[[-46  12  -6  -8   1   6   6   6 -31 -44  10  20 -14 -14  22]
 [ 15  -6  27 -10  16 -14  -1 -21   4  13 -10 -13  31  -4 -24]
 [ 26 -15  35  -7  18  -5   6 -31   8   9 -18 -14  32   2 -24]
 [-10  20 -26   8  -8  10 -18  31 -12  14  20  -3 -35   0  40]
 [ -2   9  26   9  19  18  21   4   6 -22  10   9  29   8   4]]
=>
[[  4   8  29   9  10 -22   6   4  21  18  19   9  26   9  -2]
 [ 40   0 -35  -3  20  14 -12  31 -18  10  -8   8 -26  20 -10]
 [-24   2  32 -14 -18   9   8 -31   6  -5  18  -7  35 -15  26]
 [-24  -4  31 -13 -10  13   4 -21  -1 -14  16 -10  27  -6  15]
 [ 22 -14 -14  20  10 -44 -31   6   6   6   1  -8  -6  12 -46]]

[[-40  -1   4   5  32  18  48   4   2  10  12  -7  22  14   3]
 [ -4  -6  50   6  17   6 -44 -12 -17   2   4   7  12  17  12]
 [ 13   6   6   0 -21  13 -38   2  17  -7  17   2  29   4  -5]]
=>
[[ -5   4  29   2  17  -7  17   2 -38  13 -21   0   6   6  13]
 [ 12  17  12   7   4   2 -17 -12 -44   6  17   6  50  -6  -4]
 [  3  14  22  -7  12  10   2   4  48  18  32   5   4  -1 -40]]

[[-51  57]
 [  2  -4]
 [ -8  -3]
 [ 33 -32]
 [  6   4]
 [-20  11]]
=>
[[ 11 -20]
 [  4   6]
 [-32  33]
 [ -3  -8]
 [ -4   2]
 [ 57 -51]]

[[-18 -26 -10   7  -2   5 -13]
 [-28   2 -33  -9  10  34 -28]
 [  7 -25  27  17 -21 -17  27]
 [-12 -21  -3   7  -6   0  -3]
 [  7  22  -3  -8   9   5  -2]
 [ -5  11 -25 -13  24   0 -35]
 [ -4   6 -12  -8   9   6 -13]
 [-12 -14  -6  -1  -4   2  -3]
 [  5  48 -28 -28  32   5 -29]
 [-16  29 -43 -23  31  18 -45]
 [-18  19 -35 -14  20  22 -33]]
=>
[[-33  22  20 -14 -35  19 -18]
 [-45  18  31 -23 -43  29 -16]
 [-29   5  32 -28 -28  48   5]
 [ -3   2  -4  -1  -6 -14 -12]
 [-13   6   9  -8 -12   6  -4]
 [-35   0  24 -13 -25  11  -5]
 [ -2   5   9  -8  -3  22   7]
 [ -3   0  -6   7  -3 -21 -12]
 [ 27 -17 -21  17  27 -25   7]
 [-28  34  10  -9 -33   2 -28]
 [-13   5  -2   7 -10 -26 -18]]

[[ -2  31]
 [ 25 -13]
 [ 14 -58]
 [-45   4]
 [  4 -15]
 [-23   5]
 [ 53 -29]
 [ 47 -13]
 [-48   4]
 [ -4  17]
 [ 54 -22]]
=>
[[-22  54]
 [ 17  -4]
 [  4 -48]
 [-13  47]
 [-29  53]
 [  5 -23]
 [-15   4]
 [  4 -45]
 [-58  14]
 [-13  25]
 [ 31  -2]]

[[ 49  26 -19 -32  -1  57 -25 -17  31  12  41  13 -43]
 [ 41  36 -39 -16 -10  55 -33 -13  38  -2  45  13 -13]
 [-43 -38  35  13  23 -36  43   1 -32  13 -31 -23   7]
 [-19  12 -25  45 -15  -5 -28  37   3 -16 -16  13  54]]
=>
[[ 54  13 -16 -16   3  37 -28  -5 -15  45 -25  12 -19]
 [  7 -23 -31  13 -32   1  43 -36  23  13  35 -38 -43]
 [-13  13  45  -2  38 -13 -33  55 -10 -16 -39  36  41]
 [-43  13  41  12  31 -17 -25  57  -1 -32 -19  26  49]]

[[-10  -8 -34   8 -20  22 -10]
 [-16 -21 -52  30  33   7 -47]
 [  4 -18  21  11 -31 -31  37]
 [-37  34  42 -37  40   8 -21]
 [ 21  28 -52 -12   9  30  42]
 [ 22  33 -13  -4   5   6  39]
 [ -2  -5  -8 -15  41   2  -5]
 [ 19  10  -2  36  49   9  -8]]
=>
[[ -8   9  49  36  -2  10  19]
 [ -5   2  41 -15  -8  -5  -2]
 [ 39   6   5  -4 -13  33  22]
 [ 42  30   9 -12 -52  28  21]
 [-21   8  40 -37  42  34 -37]
 [ 37 -31 -31  11  21 -18   4]
 [-47   7  33  30 -52 -21 -16]
 [-10  22 -20   8 -34  -8 -10]]
